(in the rows, 128 means zero)
Each path below is one point turned by a fixed rotation once a step. After each direction that follows a path, write how fast that rotation turns it, in degrees each step (0 if it stays still).
Each turn is a multiple of 5 degrees from 10 to 175, or 0.

[128 123 130 136 133 116 133 132 117 132 135 132 127 130 131 133 117 128
 113 123 127 132 122 123 132 145 116 123 153 128 119 114 131 132 144 115
 113 121 127 138 134 134 120 129 138 129 115 132 132 129 122 128 121 135
 136 138 128 118 129 128 131]
[120 123 130 138 138 114 136 128 114 129 133 134 130 130 132 133 118 121
 113 129 123 133 121 122 137 143 121 121 150 124 121 114 134 133 142 116
 116 124 132 137 132 129 129 129 139 127 113 127 132 125 121 133 123 134
 131 140 132 118 127 123 132]
[124 122 131 137 135 119 136 128 117 135 133 134 129 129 133 135 118 125
 113 132 127 128 128 125 135 142 112 124 145 125 119 116 127 135 143 115
 113 126 129 140 133 136 132 129 134 127 113 130 129 125 117 134 127 135
 134 143 131 113 127 127 130]
[121 119 130 136 133 116 134 130 114 130 134 128 127 128 131 137 115 120
 113 124 123 132 125 129 133 140 111 125 151 126 122 113 126 133 145 115
 113 126 125 133 130 132 124 128 132 127 113 133 126 129 120 135 125 132
 130 143 129 119 131 124 130]
[121 123 133 137 138 117 137 127 116 128 134 132 131 131 132 136 114 114
 111 127 121 132 125 124 136 138 113 123 146 129 123 122 130 137 140 116
 114 130 125 135 130 126 132 125 138 126 115 130 126 127 118 137 130 134
 131 146 130 117 130 121 130]
[129 123 135 136 134 121 134 130 121 132 136 133 129 131 132 136 114 122
 111 123 125 131 128 125 133 138 108 126 148 132 120 124 128 136 140 114
 110 128 121 137 133 133 125 125 138 128 118 135 128 129 117 133 129 135
 138 145 127 115 133 126 129]
[126 123 132 136 136 115 133 131 118 127 137 131 129 131 131 134 115 119
 111 118 122 134 120 123 133 139 116 122 154 131 124 121 133 133 140 116
 113 124 123 133 131 127 120 124 141 128 118 134 130 131 122 132 125 135
 135 142 127 121 133 123 131]
[127 127 133 137 139 117 136 129 120 130 135 137 132 132 132 132 117 121
 111 127 124 132 122 118 136 142 119 122 149 130 121 123 136 136 138 116
 114 125 127 139 134 129 129 126 145 127 118 129 133 126 119 131 126 137
 136 142 130 115 129 125 132]
[129 124 131 137 134 118 133 131 119 134 135 134 128 129 132 133 118 129
 112 125 128 131 124 123 133 144 115 123 151 127 119 116 130 133 143 115
 113 122 128 140 135 136 122 129 139 129 116 133 132 128 121 128 122 136
 138 139 128 115 129 129 131]
[121 122 128 138 136 113 135 130 114 129 133 131 129 129 131 133 118 122
 113 126 123 133 120 123 135 144 121 121 152 124 122 111 132 132 144 116
 117 123 131 136 131 129 126 128 137 127 113 128 131 127 122 132 122 134
 130 140 131 119 128 124 132]
[122 123 132 137 136 118 138 127 117 133 133 135 130 130 133 135 118 122
 112 133 125 129 127 123 137 142 114 123 144 124 119 117 129 136 142 116
 114 127 130 141 133 133 134 128 136 126 113 128 129 124 117 135 126 135
 133 143 132 113 126 125 130]
[124 119 131 136 132 118 134 130 115 132 135 129 126 128 132 138 116 123
 113 124 125 130 127 130 133 140 109 125 149 126 121 114 125 134 144 115
 112 126 125 135 131 134 125 128 131 127 114 133 126 129 119 135 127 133
 132 143 129 117 131 126 130]
[120 121 133 137 136 116 136 128 115 127 135 131 130 130 132 136 114 113
 111 124 120 133 124 126 135 138 113 123 149 129 124 120 130 135 140 116
 114 129 125 132 129 126 129 125 137 126 115 131 127 128 119 137 129 133
 130 145 130 120 131 121 130]
[128 125 135 136 136 120 136 128 120 132 136 135 130 131 132 136 114 120
 110 126 125 131 127 123 134 138 110 125 146 131 121 126 130 137 139 114
 111 129 122 138 133 131 129 125 140 127 118 133 128 128 117 134 130 135
 137 146 128 114 131 125 129]
[129 123 132 136 134 117 132 132 119 129 137 131 128 130 130 135 115 122
 111 118 124 134 122 124 132 141 114 123 154 132 123 120 131 133 141 115
 112 124 122 134 132 130 119 125 140 129 117 135 130 132 121 131 125 135
 136 142 126 119 133 125 131]
[125 126 132 137 139 115 136 129 118 128 135 136 132 132 131 132 117 119
 111 125 123 134 120 118 136 141 121 121 150 130 122 122 137 135 139 116
 115 125 128 137 133 127 126 125 145 127 117 129 133 127 121 131 125 136
 135 141 130 117 129 123 132]
[125 126 128 128 127 129 129 127 127 128 128 126 128 127 128 130 127 125
 128 129 127 127 130 132 128 126 124 129 126 127 129 128 125 129 129 128
 127 131 127 126 126 128 131 128 124 127 127 128 125 128 126 131 130 126
 126 131 128 128 129 127 127] | 45
[128 126 129 131 126 128 128 126 129 129 130 125 128 128 126 130 126 129
 127 127 126 125 131 126 131 130 129 130 132 127 127 129 127 129 126 126
 130 129 129 128 127 129 130 127 129 129 127 129 129 128 127 125 126 129
 129 128 128 131 128 126 129] | 0

[120 132 120 137 145 136 134 146 130 148 129 120 108 131 126 132 128 130
 121 126 122 124 142 133 129 126 128 128 121 131 132 136 125 129 116 121
 135 111 136 125 130 132 131 117 133 129 133 125 126 118 136 129 132 119
 136 115 121 127 129 121 132]
[121 136 118 139 139 129 137 143 134 149 130 118 117 127 126 134 122 132
 123 130 118 129 146 128 131 129 131 126 122 136 134 138 126 123 118 122
 133 112 133 132 132 127 132 112 138 131 136 128 126 119 135 128 129 115
 129 119 131 126 126 120 130]
[120 134 115 138 139 126 140 144 126 144 128 121 112 132 126 127 123 133
 126 130 119 132 149 129 128 128 132 127 120 134 136 130 123 121 112 122
 136 114 133 127 125 133 127 118 141 126 137 128 121 123 132 135 134 120
 127 119 129 134 129 120 133]
[120 134 123 137 148 132 135 142 128 146 128 121 107 133 126 130 130 130
 120 129 122 130 147 132 130 129 126 129 121 130 137 134 122 127 119 122
 135 110 139 123 128 134 128 120 139 129 135 125 124 118 130 132 131 121
 130 119 121 127 130 122 132]
[121 131 124 141 144 132 131 146 132 148 130 117 116 131 126 132 124 133
 124 129 119 123 146 131 129 129 132 127 123 135 134 136 127 124 120 122
 137 116 137 131 130 127 128 114 139 131 136 126 126 119 135 131 127 114
 133 115 126 125 122 121 130]
[119 133 112 138 138 130 139 147 129 147 128 121 112 129 126 129 122 132
 125 127 120 127 143 130 129 125 131 127 120 135 131 133 126 125 110 121
 133 114 131 128 128 131 131 115 134 126 134 129 123 122 137 130 134 118
 132 117 128 132 129 119 132]
[120 139 119 136 142 128 140 140 130 146 129 121 111 130 127 132 126 131
 120 131 120 136 149 128 131 130 127 128 120 132 137 136 121 124 118 122
 132 108 135 126 130 133 131 117 139 130 136 127 124 118 130 130 132 121
 125 122 127 127 131 120 133]
[122 130 125 139 146 129 134 143 128 146 129 118 114 134 126 128 126 133
 125 130 120 128 150 131 128 131 131 128 123 135 137 131 123 121 119 123
 138 116 138 128 126 131 123 118 145 129 136 126 124 121 130 135 129 118
 129 117 125 129 123 121 131]
[120 130 118 138 144 135 134 148 128 147 128 120 108 132 125 130 127 131
 123 125 122 123 142 133 128 124 130 127 121 133 132 134 126 129 114 121
 136 113 135 125 128 131 129 117 134 127 134 126 124 120 136 131 132 119
 137 114 121 129 128 121 132]
[120 138 118 138 140 131 138 142 134 149 130 119 114 127 126 135 123 131
 121 129 118 129 145 128 131 128 130 127 121 135 135 139 125 125 118 122
 132 109 133 131 133 128 134 113 135 131 136 128 126 118 135 127 130 116
 129 120 130 126 128 119 131]
[121 133 117 139 140 125 139 143 128 145 129 120 114 132 127 128 122 134
 127 130 118 132 150 128 128 130 133 127 121 136 136 131 123 120 114 122
 136 115 134 128 126 132 126 117 143 127 137 129 122 123 132 135 132 118
 126 119 130 133 127 120 132]
[121 133 121 136 147 132 135 143 127 145 128 121 106 134 126 128 130 130
 121 128 122 129 146 132 128 128 128 129 121 130 136 132 122 127 116 122
 136 111 138 122 127 135 127 121 139 127 134 125 123 119 131 133 133 122
 131 118 121 129 130 121 133]
[121 132 124 140 145 133 132 144 133 149 130 118 114 130 126 134 125 131
 122 129 119 125 146 131 130 129 130 127 123 135 135 138 127 125 121 123
 135 114 137 131 132 127 129 115 138 132 135 126 128 118 134 130 128 115
 133 116 124 124 124 121 129]
[120 132 113 139 137 129 138 147 129 147 129 120 114 129 126 129 121 134
 127 128 119 127 144 129 128 126 133 126 121 136 132 133 126 123 110 121
 134 116 131 130 128 130 130 114 136 127 135 129 123 122 137 131 132 117
 132 116 130 132 127 119 132]
[120 139 117 136 142 129 140 140 129 145 128 122 108 130 126 130 127 131
 121 130 120 135 148 130 130 129 127 128 119 131 136 135 121 126 116 122
 132 108 134 124 129 135 131 119 137 128 135 127 123 119 131 131 134 122
 126 122 126 130 132 120 133]
[122 132 126 139 148 129 134 142 130 146 129 118 114 133 126 130 126 132
 123 131 120 129 151 130 129 132 130 128 123 134 138 134 123 122 121 123
 137 114 139 129 128 130 125 118 145 130 136 125 125 119 130 134 128 117
 129 118 125 127 124 122 131]
[127 131 128 126 129 130 128 127 129 129 128 129 125 127 128 130 131 126
 124 128 129 129 127 128 129 128 125 129 127 126 128 131 127 131 129 128
 126 124 128 126 130 129 131 129 125 129 127 127 129 126 128 126 129 130
 128 130 126 126 131 128 129] | 130

[122 124 122 112 120 125 134 130 126 131 119 124 137 128 120 123 128 133
 131 133 135 115 130 126 125 141 144 127 134 112 119 123 126 124 123 133
 131 140 110 120 129 140 129 140 126 124 122 138 126 116 127 138 116 129
 137 136 134 118 118 130 132]
[124 124 122 114 121 126 131 131 129 130 121 116 138 132 114 121 132 131
 129 131 137 119 133 129 125 139 146 130 136 114 126 123 130 119 130 125
 126 148 107 120 132 142 125 138 130 128 127 137 132 124 130 136 116 133
 130 133 135 122 118 133 123]
[129 126 120 115 122 131 131 128 127 132 116 123 133 127 111 123 129 130
 131 125 141 119 132 124 128 133 146 130 133 115 124 124 128 114 134 123
 128 143 115 116 131 138 129 138 123 127 125 141 128 124 125 142 120 137
 134 136 142 130 118 132 130]
[127 124 122 115 117 119 131 130 127 132 116 129 135 126 107 119 126 127
 131 127 136 117 132 127 126 137 141 130 131 110 116 116 127 118 130 126
 132 133 115 117 129 139 130 140 125 129 126 137 124 120 126 138 119 131
 132 139 137 121 118 134 132]
[126 125 125 114 116 117 128 134 123 132 117 122 140 123 106 123 127 129
 130 127 132 120 134 127 127 134 145 134 131 113 124 119 122 121 131 121
 129 143 114 123 129 143 127 137 132 135 126 138 130 122 131 134 120 129
 127 129 136 120 114 133 125]
[129 128 127 113 119 126 130 132 123 133 114 125 137 121 115 128 126 133
 134 124 135 119 128 120 131 132 148 130 130 113 125 127 118 119 132 119
 133 144 119 124 132 140 130 141 127 130 120 141 132 118 127 138 122 129
 134 131 142 126 115 131 131]
[125 127 128 116 117 119 137 129 128 133 117 126 134 124 117 124 127 134
 133 126 137 117 124 127 127 142 145 125 132 110 122 124 121 121 123 124
 134 139 114 124 132 136 128 146 129 127 123 138 128 113 126 134 118 130
 134 136 136 119 116 133 131]
[121 125 121 116 121 118 135 128 127 130 121 117 133 124 114 125 128 133
 132 128 137 124 129 130 126 139 145 127 133 115 128 124 121 118 126 125
 128 148 111 123 128 141 123 140 134 130 124 135 130 117 133 137 118 134
 134 133 132 121 112 132 123]
[128 126 118 116 128 127 133 127 130 131 120 121 134 128 117 126 127 135
 134 127 136 124 129 123 128 132 146 127 132 114 126 123 121 117 136 123
 131 147 115 116 130 144 126 141 126 125 124 136 131 118 130 143 120 134
 139 138 137 127 115 130 130]
[128 126 122 117 123 125 136 127 135 131 119 128 136 130 112 123 127 135
 133 129 134 123 127 129 123 137 146 127 131 109 118 116 125 124 130 120
 132 137 111 117 128 139 127 141 127 128 129 139 124 121 126 138 118 133
 133 141 136 121 117 131 132]
[123 127 124 117 121 127 130 129 127 128 116 124 137 122 104 126 128 133
 134 129 132 122 131 131 123 135 144 131 134 114 121 118 126 122 128 121
 125 141 110 121 125 143 126 133 134 132 126 142 126 123 128 142 119 132
 130 132 133 120 113 129 126]
[128 130 127 117 123 132 127 132 125 130 115 123 139 123 108 127 127 132
 137 126 131 118 130 124 127 133 142 130 135 114 121 122 126 117 135 120
 131 143 117 123 131 145 128 140 129 129 120 137 134 118 124 144 123 125
 134 135 137 125 117 131 129]
[129 130 129 118 117 124 134 128 133 131 116 125 136 126 108 123 127 131
 135 124 137 118 125 129 126 141 143 126 132 110 122 121 127 117 130 114
 132 139 119 126 133 136 128 147 130 131 124 138 131 117 123 135 121 129
 128 137 136 125 119 136 128]
[123 129 122 118 118 118 136 125 127 128 116 123 130 117 105 125 123 130
 133 124 137 122 128 129 126 140 141 127 130 116 125 124 120 115 126 119
 127 142 121 125 125 139 126 140 133 134 122 138 127 116 131 139 120 132
 132 134 132 125 112 132 125]
[128 127 119 115 124 120 133 128 130 130 120 121 136 123 112 127 121 132
 134 128 131 123 128 123 127 135 142 126 129 114 124 122 117 118 134 122
 132 145 123 123 128 146 127 143 129 130 118 132 131 113 133 140 122 124
 137 139 133 124 114 131 129]
[129 128 122 117 122 124 137 126 139 130 121 124 139 130 116 126 124 139
 132 131 133 123 123 125 124 138 148 125 127 110 124 121 121 126 130 113
 131 143 118 124 128 141 126 143 129 131 126 139 129 118 130 133 118 129
 130 138 135 122 115 130 130]
[124 127 127 128 127 125 128 128 125 127 128 128 127 125 126 128 127 126
 128 129 127 128 129 130 127 130 125 128 129 129 126 126 128 128 124 133
 127 126 126 128 125 129 127 126 130 128 127 127 126 126 129 129 127 127
 129 128 124 125 127 127 127] | 110
[134 127 131 126 128 126 126 129 128 130 128 125 129 126 127 126 128 129
 127 130 127 128 127 130 128 129 126 129 127 128 129 129 131 131 128 127
 130 129 128 127 126 127 128 129 127 128 127 130 126 127 130 131 127 130
 132 129 129 128 127 130 125] | 0
[127 128 129 129 126 126 129 128 130 127 129 126 129 129 126 127 129 129
 126 128 129 129 128 131 127 129 129 129 128 128 130 127 129 129 126 125
 126 129 126 130 128 127 126 127 131 131 131 129 128 131 129 124 127 130
 124 126 127 127 127 129 125] | 125
[128 128 127 129 130 133 126 128 129 127 128 128 128 130 126 127 130 128
 128 129 128 128 130 130 126 127 127 129 130 128 126 126 133 128 130 129
 126 127 125 125 128 129 128 125 127 127 130 129 127 131 126 131 127 130
 128 129 128 128 129 128 128] | 45

[125 137 134 117 129 125 123 112 129 125 141 134 117 122 124 137 124 132
 109 129 135 131 126 131 135 132 124 131 120 131 141 122 134 132 133 140
 130 123 129 140 119 136 128 128 125 135 130 138 136 119 134 134 112 118
 137 120 143 124 123 127 128]
[127 135 133 121 125 124 124 111 132 121 145 135 115 122 124 133 124 133
 110 127 136 130 124 131 133 134 123 126 119 130 139 121 131 129 136 139
 127 120 129 139 120 135 133 131 119 133 129 136 137 120 132 135 113 118
 136 118 144 127 124 126 127]
[127 135 134 116 127 124 124 111 130 125 140 135 115 120 125 136 127 131
 108 129 135 132 125 132 132 131 125 131 120 132 138 121 134 132 131 141
 130 122 129 141 118 135 130 128 125 134 129 137 135 118 136 132 114 118
 137 119 143 125 124 125 127]
[128 135 133 121 124 123 124 109 131 121 143 134 115 120 125 133 124 132
 109 127 138 130 124 131 131 134 125 125 120 130 137 121 133 130 135 139
 126 120 128 139 118 134 134 131 120 134 127 134 135 118 133 133 115 119
 134 116 144 128 123 125 126]
[127 134 135 117 127 123 125 111 130 126 139 134 114 117 125 136 127 131
 109 129 136 133 123 134 129 132 126 129 118 133 137 121 136 131 131 142
 129 122 128 141 118 134 131 129 124 135 126 135 134 117 136 130 116 119
 134 118 143 126 125 124 125]
[126 135 135 121 124 122 125 111 131 123 142 131 116 118 125 134 122 132
 108 128 140 131 123 132 128 133 125 123 121 131 138 121 136 130 134 139
 127 120 127 139 117 135 135 131 120 137 125 133 135 118 134 131 118 120
 132 116 143 130 122 124 125]
[126 134 137 116 127 122 127 113 131 129 138 132 115 116 126 139 126 134
 109 129 136 134 122 134 127 132 126 126 116 133 138 122 137 131 132 142
 128 123 129 141 118 135 131 130 125 136 124 134 135 117 136 129 117 119
 131 118 143 127 125 123 125]
[124 135 135 121 126 123 124 113 130 126 140 129 119 118 125 137 120 134
 107 128 141 132 123 132 128 133 125 122 120 132 140 122 136 130 135 138
 128 121 127 138 118 135 134 132 121 139 125 133 135 118 133 131 118 120
 130 118 142 130 121 124 124]
[124 134 138 117 129 124 127 115 131 129 138 131 117 116 126 140 124 136
 111 130 136 133 121 135 128 134 126 125 113 132 140 123 135 131 135 141
 128 123 130 140 120 137 130 130 123 137 124 135 138 118 133 130 115 120
 130 119 142 127 125 124 125]
[122 136 136 121 128 124 124 114 130 127 139 129 121 119 124 139 119 135
 108 128 141 131 123 132 130 133 123 123 120 131 143 124 136 130 136 138
 129 122 127 138 119 136 132 131 121 140 126 135 137 119 132 132 115 120
 131 120 141 130 121 126 125]
[123 135 138 118 129 125 126 115 132 129 140 131 118 118 125 141 122 137
 112 129 135 132 121 134 130 135 125 125 113 130 142 124 134 130 137 141
 128 123 131 139 122 138 128 131 122 136 126 135 140 119 131 132 113 119
 131 121 142 127 125 126 127]
[122 137 135 120 129 125 123 115 129 127 140 130 123 120 124 139 119 135
 108 128 139 131 124 132 133 133 122 125 120 130 144 124 135 131 137 139
 131 122 128 138 120 137 130 131 122 139 128 137 138 119 131 134 113 119
 133 121 141 127 121 128 127]
[124 135 137 119 128 125 126 114 133 126 142 133 118 120 124 139 123 135
 112 128 134 131 122 133 133 135 124 126 114 129 142 123 131 131 138 140
 128 122 131 139 123 138 128 131 121 134 128 136 140 120 131 134 111 118
 133 121 142 126 126 127 128]
[123 137 134 119 129 125 123 113 129 125 141 133 120 122 123 138 121 133
 108 128 137 131 126 131 135 132 122 129 121 130 143 124 133 131 135 139
 131 122 128 138 120 137 129 129 123 137 130 138 137 119 132 134 112 119
 136 121 143 125 122 127 128]
[127 135 135 120 127 124 125 112 133 123 144 135 116 122 124 136 124 134
 112 128 134 130 123 132 134 134 124 127 116 129 140 122 131 130 137 140
 127 121 131 139 122 137 129 131 120 132 129 136 139 120 131 135 111 118
 136 120 142 126 126 126 128]
[125 136 133 118 128 124 123 112 129 124 141 134 118 122 124 136 124 132
 108 128 137 131 126 131 135 131 123 131 122 131 141 122 134 131 133 140
 131 122 128 140 118 136 130 128 124 136 130 138 136 118 134 134 112 118
 138 120 143 125 122 127 128]
[127 130 128 128 129 130 127 129 128 127 129 129 130 131 127 129 127 129
 129 128 126 127 129 127 132 129 127 130 128 126 131 129 125 128 130 127
 129 128 129 127 130 130 125 128 128 127 131 130 130 129 126 131 124 127
 130 130 128 126 128 130 130] | 25
[127 129 126 131 127 128 126 127 127 125 129 127 130 129 128 126 124 128
 126 127 132 127 130 126 129 128 126 126 133 127 129 128 128 127 129 126
 128 127 126 126 127 127 131 129 126 130 129 127 127 128 127 129 129 129
 128 127 128 130 125 129 128] | 170
[127 128 131 126 129 127 125 126 130 127 131 126 127 130 125 129 130 129
 125 128 127 131 127 127 132 126 128 124 129 128 129 128 127 127 125 131
 128 125 127 126 128 128 127 130 128 130 127 128 130 128 130 127 127 127
 128 129 130 128 129 125 127] | 0
